128 stands for zero in the data rows.
Some points, each followed by its number:
[ 46 108 255  17  72  94  81 190  89 113  99  93] 0
[113 167 111 131 159 141 152  89 157 147 146 157] 1
[ 70 111 145  64  98 122  96 250 102 117 116 102] 2
[111 132 140 169 132 137 132 112 131 141 142 144] 3
[111 168 125 130 154 137 141  73 156 160 131 157] 4
[255  85  49 149  98 108 101  53 110  90  83 125] 5
[178 116 100 143 133 142 116 151 115 115 122 131] 6
[ 61 115 210  43  95 106 109 250 116 122 103  89] 7
[ 97 122 175 147 114 133 113 148 118 136 122 119] 8
[ 61 129 202  74 112 115 127 210 130 142 119  97] 9
[180 115 103 143 134 141 114 153 114 112 124 131] 10
[103 144  92 188 158 139 163 114 151 148 144 128] 11
[141 127 121 155 144 147 134 157 133 121 139 150] 12
[152 136  73 156 129 127 143  45 130 113 170 181] 13
[ 87 153  83 176 167 144 168  87 148 167 156 135] 14
[120 134 249  37 152 126 121 121 134 114 123 145] 15
[ 96 142 140 167 151 142 146 114 140 142 141 133] 16
[ 69 103 220  55  84 108  87 201  93 106 100 101] 17
[245  96  72 115 103 110 104  72 110  92  97 130] 18
[ 59 140 255 126 108 110 134  81 129 171 127 111] 19
[153 121 139 104 143 138 133 145 138 117 143 176] 20
[ 79 141 126 136 138 127 140 120 129 136 141 126] 21
[135 128 117 166 135 137 130 114 126 114 133 146] 22
[170 121  74 160 120 125 128  68 120 117 150 161] 23
[111 165  81 139 153 144 150  87 147 155 142 130] 24
[121 136 115 158 136 134 150 113 144 139 164 133] 25
[196 108  92 139 135 137 121 158 128 112 114 127] 26
[247  97  70 105  97 111  97  58 100  87  99 133] 27
[ 89 149 116 196 150 130 164  99 150 142 148 131] 28
[ 92 137 109 166 146 149 147 192 148 151 131 105] 29
[166 107  54 220 121 123 128  53 131 112 118 147] 30
[255  85  53  56  89 115  79  57  88  88  93 135] 31
[ 89 155  93 178 160 136 168  92 152 153 154 133] 32
[227 100  85 127 133 137 112 152 121 105 109 133] 33
[255  93  62 121  95  96 104  44 111  88  88 125] 34
[ 86 136 150  91 131 129 135 178 139 153 139 121] 35
[ 85 184  71 163 156 138 167  47 172 168 136 125] 36
[ 82 140 114 141 145 149 141 189 138 150 138 109] 37
[ 54  98 255  29  75 106  77 189  89 116  87  90] 38
[ 97 124 152 160 125 133 129 166 127 130 125 122] 39
[ 94 159 162 134 137 126 139 102 132 137 138 131] 40
[223 101  70 110 107 111 113  82 116 105  96 121] 41
[ 81 150 118 142 140 143 140 172 138 145 139 108] 42
[ 63 100 215  46  94 110 100 228 107 114  95  90] 43
[181 120 109 142 136 134 125 152 127 112 123 135] 44
[172 113 108 170 143 144 126 175 134 123 117 122] 45
[ 87 141 112 156 144 149 144 186 143 150 134 107] 46
[113 148 125 151 142 138 142 117 136 131 147 143] 47
[149 122 145 140 136 135 127 143 124 128 129 143] 48
[ 80 163  91 155 165 141 171  78 149 158 159 131] 49
[ 67 149 152  86 139 133 143 183 147 163 133 104] 50
[255  90  60 119  93  99 101  44 106  86  86 124] 51
[ 83 159  99 170 157 136 159  74 141 148 159 138] 52
[118 156  93 148 160 144 158 122 160 158 139 124] 53
[203 113  94 118 128 131 117 140 119 104 128 137] 54
[105 118 140  88 116 121 118 226 123 110 130 111] 55
[ 85 161  98 171 157 139 160  79 139 145 159 134] 56
[ 64 139 234 140 118 123 126  95 120 176 131 115] 57
[ 88 124 154 140 125 132 129 172 134 130 118 105] 58
[ 85 144 122 154 143 142 149 182 145 147 134 105] 59
[150 125 149  99 142 137 133 130 134 112 155 192] 60
[ 80 131 159  87 121 120 125 213 136 141 137 107] 61
[236 101  52 154  95 107 104  29 102  95 106 143] 62
[ 91 127 221 151 122 122 130 134 140 142 120 111] 63
[ 89 148 106 180 155 137 158 114 145 149 145 125] 64
[ 49  97 236  16  72 100  79 229  85  95  96  92] 65
[ 87 183  80 156 160 129 171  51 183 166 131 125] 66
[ 92 148 100 186 162 138 165 102 150 153 148 130] 67
[ 60 144 225 143 113 122 126  83 119 172 136 122] 68
[197 130  97  62 159 118 139  89 144 132 141 136] 69
[232 105  69 102  98 111 100  61 100  94 110 130] 70
[215 103  78 109 100 102 110  91 116  99 106 121] 71
[103 107 251  34 121 113 106 197 125  99 112 120] 72
[ 58 125 198  48 107 114 120 243 128 132 113  89] 73
[ 57  88 254  17  72  87  82 230  97  94  80  86] 74
New points follow, each followed by the numbers of its three nearest points above, looking only along the 2 directions in which the numbered points spread most, nearest first.
[ 64 147 221 127 123 124 132 106 124 162 137 125] 57 68 19
[168 109  70 210 123 122 128  71 133 105 106 131] 23 13 30
[153 135  75 155 128 125 138  41 128 113 173 183] 13 30 23
[158 123  89 136 139 143 133 158 134 122 152 132] 45 22 12
[ 63 144 221 144 122 121 137  94 130 175 138 125] 68 57 37
[148 124 123 151 147 140 137 151 139 119 138 151] 12 22 45
[160 119 116 166 142 142 129 165 133 122 124 129] 45 12 48
[141 113 182  74 135 147 113 166 126 108 145 183] 55 15 8
[118 133 183  92 142 133 137 141 136 115 153 174] 8 58 39
[ 60 129 194  55 116 122 118 221 125 146 119  96] 9 73 2
[ 74 154 219  72 137 125 133 143 134 130 139 122] 61 50 19
[195 104  93 158 130 133 123 143 126 112 111 124] 69 26 54
[191 107  94 169 132 136 120 145 127 116 109 123] 69 26 6
[ 95 132 153 201 136 139 143 133 139 143 133 126] 16 21 29
[228  98  90 125 103 112 107  72 114 101  97 123] 41 71 70
[ 61 145 214 149 120 124 136  94 126 174 136 122] 68 57 37
[ 78 139 138 127 131 132 138 193 137 139 130 103] 63 35 58
[196 115  60 162 113 121 122  32 112 110 155 178] 30 23 13
[ 80 103 199  73 102 117 101 223 110 111 105 103] 2 72 17
[ 98 126 203 158 123 137 115 135 125 145 122 119] 58 8 39
[175 114  57 168 132 123 145  55 137 130 164 196] 30 13 23
[162 120 117 158 139 132 133 152 131 120 120 122] 45 60 48
[164 125  63 175 140 136 141  85 138 126 174 147] 13 23 30
[ 66 141 226 147 121 120 143  96 131 173 133 121] 68 57 37
[147 131 120 150 137 129 131 127 122 118 133 127] 45 12 22
[164 120 118 151 145 142 132 153 130 113 132 150] 45 60 44
[110 144  90 148 144 140 156  94 147 142 169 173] 24 1 53
[103 133 127 123 126 135 131 170 126 126 150 126] 39 8 58
[ 87 159 128 150 143 139 153  78 137 161 167 165] 64 28 67
[209 110  99 125 131 128 117 146 126 101 114 128] 54 26 33
[207 107  89 140 134 142 113 157 120 108 116 134] 54 26 69
[207 109  98 122 132 131 118 149 123 103 113 133] 54 26 33
[166 124  82 155 136 142 132 126 130 123 168 141] 22 23 45
[ 95 135 141 202 141 140 146 128 140 144 136 127] 16 64 53
[ 76 123 221 110 108 119 117 141 118 154 116 111] 61 35 50
[130 131 132 159 144 143 133 143 126 122 142 148] 12 3 47
[ 93 138 150 192 134 139 137 120 125 137 138 133] 16 21 40
[ 91 152 131 160 154 137 156 110 146 148 149 134] 16 64 53
[124 119  50 245 132 138 143  60 143 120 111 133] 13 30 36
[ 93 133 212 151 121 123 119 122 125 138 125 116] 58 63 35
[123 147  84 141 146 132 152  66 136 140 143 132] 24 1 4
[208 110  98 129 130 129 119 153 125 106 113 133] 54 26 33
[141 129 101 170 136 132 141  89 137 138 164 140] 24 22 25
[145 124 127 167 147 147 139 155 138 121 137 147] 12 22 3
[106 161 115 137 156 136 160 118 160 154 143 123] 16 53 4
[ 59 121 193  50 105 125 105 245 113 138 113  94] 73 7 43
[163 103  46 251 124 129 125  61 131 111 101 131] 30 13 23
[138 139  83 162 135 127 145  54 133 121 168 170] 13 23 24
[ 91 157 103 145 161 146 162 100 145 149 151 131] 64 28 53
[ 81 120 245  52 112 109 110 172 123 117 112 116] 2 72 73
[172 111  72 208 116 120 122  71 123 102 106 128] 23 30 13
[131 137 140 149 139 137 132 132 126 117 143 150] 12 48 3
[255  94  51 136  98 108 102  38 105  94  98 134] 5 34 62
[137 126 124 161 150 147 138 156 135 124 138 147] 12 3 47
[ 99 105 150  63 105 123 100 253 110 103 107 104] 2 72 17
[163 119 110 159 140 140 133 128 132 119 142 157] 22 45 44
[137 157  87 146 149 134 152  73 159 141 128 134] 24 1 4
[165 115  58 229 108 120 112  40 111 102 109 134] 30 23 13
[126 142 101 169 152 128 155  89 148 139 146 133] 24 1 4
[109 110 100 193 119 128 129  99 132 115 103 121] 22 25 12
[215 111  97 109 123 128 112 134 113  99 118 138] 33 54 71
[127 131 134 163 144 146 130 142 122 124 143 148] 12 3 47
[ 62 119 184  58 109 123 108 254 118 138 112  92] 73 7 9
[255  97  70  51  93 106  91  65  99  86  98 134] 31 27 18
[113 119 185  84 127 127 126 157 128 108 140 166] 55 8 15
[ 82 114 166  65 113 118 114 255 124 129 137 101] 2 9 73
[ 83 150 132 166 148 131 159  91 146 158 147 128] 64 28 16
[149 128  75 179 139 136 141 102 138 128 163 138] 13 24 23
[106 130 193 144 111 118 119  79 115 154 121 118] 39 8 40
[112 123 110 158 128 133 123 178 122 117 125 112] 48 12 39
[255  85  48 155  96 112  97  56 106  92  82 125] 5 34 51
[206 114  95 124 129 136 108 144 114 106 116 135] 54 33 26
[162 104  49 249 121 127 128  60 134 109 101 128] 30 13 23
[ 69 175 193 104 146 131 144 119 133 149 150 132] 68 57 37
